One turn moves each row of this set onto another row. After a few examples, where does it send each row asked below?
guzot: 10; -2; 14; 29; -1; 18; 8; 19; 21; -2; 14; -24; 16; 22; -16; 30; 12; -10; -10; 21; -24; -8; 3; 22; 22; 12; -10; 13; -43
Sedi: 15; -13; 30; 14; 23; -13; -10; 18; 10; -13; 25; -31; 12; 7; 6; 17; -5; 5; 4; 10; 0; -7; -9; 7; 24; 18; -18; 38; -43
fubot: 8; -19; 40; 1; 1; 2; 18; 0; 1; -28; 40; 0; -16; 19; -22; 5; -14; 9; 19; 20; -20; -17; -8; 22; 19; 13; -20; -3; -49
pufo: 0; 4; 19; -5; 33; -12; -3; 14; 13; -12; 22; -10; 8; 9; -9; -7; -24; -36; 8; 29; -16; -4; -16; 26; 12; 9; -14; 13; -9
Tezos: 9; -1; 11; 7; 6; -20; -7; -1; 17; -18; 28; -3; 20; 9; 8; 33; -34; -4; 16; 10; -4; 15; -7; 36; 10; 35; -19; 10; -5
lata: -3; -8; 30; 19; 19; 4; -21; 3; -2; 0; 5; -27; -7; 14; -13; 22; -5; -7; 17; 7; 3; -11; 1; 32; 41; 17; -3; 29; -40
Fepel: 12; -9; 0; 6; 10; 14; -3; 17; -5; 13; 14; -11; 16; 7; 13; 7; -21; 1; 10; 39; -29; 10; -28; 30; 19; -4; -7; -13; -30
miro: 7; -18; 27; 18; -9; 7; -11; -10; 15; -20; 10; 1; 14; 33; -25; 8; -38; -4; 15; -1; -21; 8; -4; 28; 16; 10; -24; -9; -51
Dit: 11; -9; 13; 17; 22; -13; 13; -7; 18; -15; 31; -1; 19; 14; -3; -3; -39; 15; -2; 10; -1; 9; -14; 36; -1; 15; -42; 17; -39
pom: 3; -8; 0; -10; 13; 3; -9; 30; 6; 12; 28; -4; 14; 11; -5; 10; -28; 2; 30; 18; -19; -4; -22; 36; 21; -5; -22; -18; -30
bod: -4; 13; 14; 6; 24; 24; -9; 18; -24; -22; 17; -15; 6; 27; 11; 3; -23; 3; 3; 17; 7; 3; -15; 39; 18; -3; -29; 13; -26
Luse: 7; 7; 27; 4; 4; 3; 12; 7; 29; -17; 39; 17; 22; 12; 29; 35; -22; -9; 12; 21; -5; 7; -7; 22; 20; 21; -21; 11; -16
movo: 6; 18; 17; 18; -11; 15; 9; 5; -18; -28; 11; 4; 18; 13; 7; 27; -29; -6; 6; 23; -16; 9; -12; 42; 16; 10; -10; 13; -16
Mavup: -7; -17; 15; 14; 13; 5; -9; 20; 27; 1; 32; -5; 10; 41; 4; 34; 12; -7; 3; 3; -10; -15; -5; 26; 32; 16; -29; 9; -47
nagak: 7; -10; 33; 10; 3; -3; -12; 10; 14; -12; -1; -11; 7; 12; 11; -1; -39; -10; 15; 0; -5; 1; 31; 31; 42; 16; -14; 20; -28
tutef: -5; 6; 22; -6; 3; -25; 11; 11; 10; -16; 37; 20; 18; 19; 5; 16; -17; -14; 24; 14; -12; 3; -21; 41; 15; 14; -21; 16; -10
pezo: 1; -2; 26; 19; 12; 19; 37; -6; 27; -16; 27; 1; 7; -8; -12; 12; -23; 4; -14; 30; -10; 9; 14; 33; 13; 5; -15; 1; -31
sibo: 8; -12; 45; 18; -8; 8; 8; -15; 2; -17; 35; -10; 1; 37; 1; 8; -23; -5; 14; 20; -9; 6; -9; 4; 23; -3; 1; -6; -44
pon: -9; 20; 13; 7; -8; 11; 17; 4; 2; -11; 26; 3; 2; 12; -7; 34; -10; 7; 11; 28; -3; 9; 4; 52; 21; 28; -7; 6; -14
ninu: 1; -26; 48; 14; 5; 2; 14; -11; 29; -18; 13; 4; 5; -1; -8; 1; -16; 3; 5; 23; -15; 24; 9; 17; 29; 6; -6; 3; -43
tebu: 8; -8; 37; 12; -4; -3; 16; 10; 29; -1; 19; -10; 12; 22; -2; 6; -7; -1; -1; 42; -5; -30; 8; 22; 34; 20; -4; 12; -25
kozov: 2; -4; 26; 13; 12; -10; 25; -15; 1; -14; 46; -6; 2; 24; 4; 1; -35; -27; 2; 17; -18; 4; -13; 24; 9; -8; -7; 4; -21
vovu: -15; -16; 25; 19; 13; 4; 1; 22; -7; -14; -2; -4; 9; -2; -7; 11; -10; -2; -16; 15; -29; 11; 2; 17; 34; 3; -2; 20; -54
pego: -7; 5; 13; 23; -1; 12; 1; 18; 10; 9; 8; -13; 12; 25; -34; 27; -11; -5; -2; 4; -23; -7; 8; 17; 28; 6; -9; 2; -56
roges: 7; -17; 21; 8; 9; -22; 12; 12; 5; -10; 12; -18; 0; 10; 16; -17; -8; 14; 5; 15; -4; 11; 17; 39; 25; 26; -16; 30; -30
mev: 8; -19; 11; 6; -9; -10; 8; 28; 2; -18; 16; 0; 7; 30; -4; 5; -14; -3; -4; 9; -42; -16; 10; 47; 30; 13; -37; 4; -27
zepa: -5; -16; 17; 15; 11; -16; -3; 22; 6; -12; 21; -18; 9; 18; 3; 12; 3; -34; 9; -9; -26; 15; 6; 24; 25; -5; -5; 20; -33
feda: -14; 4; 22; -11; 27; 14; -9; 21; 29; -9; 33; 8; 7; 21; 9; 18; -23; -28; 1; 19; -11; 5; 4; 28; 37; -1; -29; -7; -18
Falu: 10; -6; 22; 25; -12; -8; 11; 12; 8; 4; 11; -4; 23; 49; 14; -3; -10; -15; 0; 8; -26; 5; 5; 35; 33; -9; -19; 7; -23
nipo: -7; -10; 22; 11; 8; 4; -4; 36; -10; -24; 8; -4; 7; 11; -3; 11; 6; -3; -4; 5; -26; 8; 2; 35; 40; -4; -25; 28; -49
Rok: -2; -8; -1; -5; 14; 4; -20; 18; 18; 10; 16; -13; 20; -3; 11; 3; -35; -7; 17; 28; -16; 24; -8; 27; 22; 12; -2; -10; -36
kido: 10; -9; 8; 1; 34; 3; -14; 22; 30; -16; 23; -11; 20; 3; -8; 18; -28; 2; -3; 21; -6; -7; -5; 28; 11; 22; -45; 3; -16
kulo: 7; -16; 24; 15; -5; 13; 7; 11; 7; -12; 28; -18; 4; 37; 17; 20; -12; 10; 10; 9; 9; -31; 16; 31; 23; 23; -16; 0; -26
tuni: -14; -4; 8; -5; 7; 22; -8; 23; 2; 8; 23; -17; 12; 7; 4; 12; -23; 5; 23; 30; 5; 2; -7; 32; 21; -1; 8; -19; -30
fuvu: 1; -15; 29; 18; 26; 13; 4; 10; -10; 3; 6; -8; -12; 2; -18; 25; -8; 7; 11; 7; -11; -25; -3; 20; 36; 13; -14; 19; -51
Vapar: 4; -5; -2; -6; 20; 18; 0; 26; 7; 14; 11; -5; 7; -6; 10; -1; -20; 15; 28; 18; -8; 16; -8; 42; 18; 8; -22; -1; -45
bir: -14; -19; 19; 12; 22; -13; 4; 24; 4; -2; 26; -7; 9; 15; 1; 11; -4; -12; 20; -28; -8; 8; 7; 15; 16; -2; -13; 12; -47
zala: -4; -3; 20; 25; 15; 6; -3; -28; 10; -4; 4; 1; 7; 21; -20; 3; -48; -9; 0; 13; -7; 8; -4; 49; 20; 15; -16; 7; -32
revar: -4; 5; 10; 22; 28; 18; -5; -7; 10; 15; 4; -16; 8; 28; 0; 9; -7; -2; 2; 27; 11; 14; -11; 43; 20; 7; -16; 4; -10
lofif: -4; -30; 28; 10; 2; 7; 7; -5; 11; -26; 30; -6; -7; 13; -6; 11; -16; 19; 19; -6; 0; 21; 20; 29; 16; 11; -18; -8; -45
mipeb: 4; -18; 12; -10; 22; 17; 6; 26; 16; 3; 26; -2; 13; -10; 19; 7; -16; 0; 21; 38; -11; -8; -18; 22; 16; 4; -7; -8; -33
gepi: -7; 6; 29; 3; 7; 10; 15; 6; -15; -31; 36; 10; -4; 20; -14; 8; -40; 5; -3; 20; -13; -10; -9; 40; 28; -7; -29; 4; -39
kod: -21; -15; 24; 7; 16; 8; 11; -10; 27; -15; 45; 8; 5; 24; 9; 21; -30; 2; -2; 6; 13; 11; 12; 37; 24; 7; -20; -12; -28
Popu: -2; -26; 10; 18; 22; -3; 8; 14; 15; 5; 30; 0; 10; 30; 13; 20; 6; -3; -6; 2; -27; -4; -14; 9; 18; 18; -25; 10; -56
fofu: 11; -25; 23; 20; 0; -8; 15; -11; 12; -11; 15; 6; 8; 29; -12; -13; -6; 12; 8; 15; -22; 15; -19; 30; 6; 12; -28; 8; -55
vedo: 0; 15; 3; 8; 19; 21; 24; 20; 2; -10; 25; -21; -2; 12; 3; 9; 4; -1; -9; 30; -11; 21; 5; 35; 6; 2; -22; 2; -16
pumut: 8; 16; 25; 16; 5; 6; 9; -4; 2; -3; 2; 14; 15; 4; 0; 21; -18; 15; 16; 27; 2; 16; -13; 50; 28; 18; -22; 26; -19
sibuv: -1; -16; 26; 18; 19; -19; -7; 11; 7; 3; 32; -31; 14; 21; 3; 21; -14; 4; -1; 7; -1; -1; -8; -8; 22; 9; 1; 13; -44

feda goes to revar
guzot goes to Sedi
ninu goes to fofu
Now find these:
Fepel goes to mipeb
Tezos goes to movo
Popu goes to fuvu
gepi goes to kod
roges goes to mev

One turn moves each row of this set onto another row. After a few examples, where does it send each row asked below?
mafiz: 9; 26; -2; 30; 10; -6; 18; 18; 12; -14; 29; -3; -29; 7; 20; -13; -50; -16; 18; 23; -4; 23; 18; -11; 21; -8
turu: 16; -5; 10; 19; 17; 5; 19; 27; -15; -14; 38; 5; -13; -3; 3; -6; -53; 16; -5; 26; -4; 12; 39; 18; 35; 13
mar: -26; -11; -7; -5; 25; -8; 0; 3; -3; -9; 13; 5; -17; 24; 8; -7; -39; 12; 6; 10; 0; 14; 3; -13; 3; 23
Pilip: -6; -24; 22; 10; 14; 9; -8; 4; 14; -1; 18; -26; -1; 11; -7; -8; -37; -12; 8; 10; 9; 20; -4; -12; 31; -4
Sigu: -8; -7; 1; 17; 29; 11; 14; -10; 5; -16; 16; -8; -12; 22; 35; 19; -32; 15; 10; 16; 33; 7; 18; 4; 20; -8
bev: 20; 9; -6; 28; 20; 7; 10; 29; 19; -9; 37; 7; -41; -3; 25; -29; -44; 3; 7; 22; 8; 10; 20; -13; 18; -14
Rimed: 3; -18; 6; 4; 18; 21; -13; 12; 0; -10; 22; -21; -28; 18; 10; -4; -31; -24; 7; 6; -3; 19; 3; -5; 41; 8
Dozud: 5; -6; -8; 9; 4; -24; 12; 13; 11; -22; 45; -7; -19; -4; 16; -10; -27; 1; 15; 14; 11; -11; 4; 11; 42; -22
Ribon: 20; -12; 12; 7; 34; 9; 12; 29; 2; -10; 10; 10; -19; -6; -9; 3; -23; 29; -5; 22; 4; -7; 9; -14; 35; 25
Mefe: -2; -22; 2; 19; 17; 28; -10; 8; -3; -5; 14; -15; -24; 0; 21; -15; -34; -7; 8; 26; 7; 4; -15; 5; 27; -2
buv: 5; 7; 14; -7; 23; 12; 2; 35; 13; 9; 14; -19; 9; 19; 11; -23; -48; 14; 1; 9; 13; -8; 12; -9; 14; 4
tobag: -25; -12; -6; -5; 24; -11; 7; -1; -6; -25; 18; 2; -15; 15; 14; -4; -56; 1; 0; 11; 7; 9; -3; -8; 8; 21
Pako: -20; -5; -13; -9; 17; -10; 6; 3; 6; -7; 10; 4; -22; 23; -21; -10; -41; 6; 6; 24; 9; 11; 9; -10; 7; -13
libe: 11; 1; 16; 22; 2; 6; 19; 17; -16; -24; 37; 1; -21; -11; 4; -3; -44; 11; -1; 28; 10; 6; 47; 10; 37; 6
buf: 6; 1; 28; -13; 34; 0; -1; 30; 5; 10; 10; -18; -6; 17; 15; -16; -28; 10; 7; 1; -4; 0; 26; -15; 25; -3
Tafa: 6; 22; 2; 28; 16; -1; 20; 23; 24; -6; 41; -6; -5; -5; 6; -14; -47; -8; 14; 25; -4; 28; 15; -19; 20; 3
pes: 12; 5; 1; -19; 34; -3; 10; 16; 19; -6; -5; 8; -28; -16; -2; -14; -22; 11; 5; 29; 15; 9; 22; -4; 33; 18
Nonam: 10; 5; 29; -2; 34; 7; -4; 33; 12; 12; 16; -17; 1; 8; 9; -19; -38; 17; 5; 13; -2; -4; 33; -1; 13; 0
sefe: 7; -20; -5; -2; 30; -7; 31; 4; 5; -17; 21; -17; -11; -5; 23; 18; -44; 12; 1; 3; 37; 4; 20; 2; 15; -10
verud: 30; -9; 0; -16; 31; -7; 21; 24; 22; -15; 10; 4; -13; -5; -7; -10; -38; 30; 0; 11; 6; 6; 10; 2; 34; 19
zak: -5; -13; 6; 22; 31; 10; 42; 2; 7; -17; 15; -5; -8; 3; 6; 20; -23; 18; 13; 9; 25; 4; 21; -5; 17; -15
lalam: 2; -14; -12; 15; 28; -11; 24; 7; 12; -8; 17; -8; -16; 0; 16; 16; -29; 2; -1; 21; 24; 7; 43; -5; -2; -15
Beko: 23; 7; 14; -7; 29; -7; 4; 24; 16; -11; 25; 16; -15; -9; -6; 1; -22; 13; -3; 34; -2; 5; 17; -18; 40; 22
lon: -7; 12; 11; -2; 24; 18; -1; 25; 2; 6; 34; -15; 9; 4; 8; -9; -35; 15; 8; 12; 8; -15; 15; -13; 5; 21
Neker: 23; 18; 4; 28; 15; 9; 9; 23; 9; -15; 36; 5; -29; 11; 13; -2; -55; -12; 23; 9; -3; 15; 21; -20; 14; -4
bika: 6; -1; 22; 11; 23; 14; 14; 36; -20; -27; 33; 7; -19; 0; 0; -6; -39; 7; 14; 22; 19; 9; 47; 6; 35; 6
nok: -4; -14; -7; -4; 31; -6; 38; -9; 2; -9; 13; -15; 2; 5; 6; 16; -34; 15; 10; 12; 28; 10; 18; -3; 14; -10
fopo: -8; -20; 7; 10; 10; 27; 5; -5; 12; -5; 29; -40; -18; 15; 8; -11; -33; -10; 0; 22; 11; 6; 9; -3; 29; 12
Bagat: -7; -1; -11; 9; 27; -12; 22; -12; 16; -18; 20; -9; -15; 6; 22; 14; -36; 5; 15; 17; 39; 15; 33; 4; 20; 9
ferom: 20; -2; 6; -10; 28; 0; 21; 26; 16; -20; 3; 11; -23; -24; 8; -15; -28; 28; -1; 18; 4; -3; 22; 3; 33; 16
dovu: 8; -2; 15; -4; 37; 8; 4; 12; 11; -28; 4; -4; -22; -6; -18; -18; -29; 34; 7; 15; 11; 7; 8; -9; 45; 15
robu: 1; 8; -9; 21; -8; -23; 13; 12; 0; -21; 26; -12; -23; 8; 19; -6; -19; 8; 13; 28; 9; -4; 7; 15; 41; -2
rumo: -29; -9; -17; -3; 13; -6; 4; 6; 9; -13; 8; 14; -26; 27; -2; 8; -43; 2; 4; 9; 1; 6; 12; -9; 17; 10
Pafe: 5; 9; 6; 30; 16; 0; 33; 21; 26; -9; 49; 12; -26; 3; 19; -11; -48; 11; 1; 15; 5; 17; 16; -18; 14; -14
vezo: 16; 6; -2; 5; 4; -8; 16; -8; 11; -27; 33; 2; -24; 12; 12; -11; -27; -3; 10; 9; 10; -16; 19; -3; 33; -32
letov: 0; 3; -8; 8; 10; -21; 15; -6; 9; -32; 33; -8; -25; 10; 10; -12; -23; 0; 1; 14; 13; -10; 0; -3; 34; -28
Gizip: 2; -24; 25; -7; 17; 10; -16; 4; 3; 3; 12; -9; -16; 4; 6; -18; -35; -7; 1; 23; 19; 20; -5; 7; 32; 3
nizof: -10; -5; 27; 15; 21; 12; 11; 39; 0; -30; 25; -2; -24; -14; 5; -16; -32; 14; 1; 13; 11; 8; 45; 9; 28; -12
mibi: -2; -15; 16; 10; 25; 36; -12; 12; -5; -3; 24; -15; -14; 6; 4; -11; -32; -16; 7; 11; -11; 6; -4; -4; 28; 5
tobe: 21; 19; 3; 38; 18; -13; 1; 28; 3; -4; 29; 11; -25; -12; 11; -17; -38; 6; 19; 10; 1; 14; 6; -14; 12; 3

zak goes to Tafa
Rimed goes to sefe
buv goes to rumo
Now find these:
Bagat goes to bev
vezo goes to turu
Pako goes to robu
mibi goes to nok
Pafe goes to Beko
fopo goes to lalam
letov goes to libe

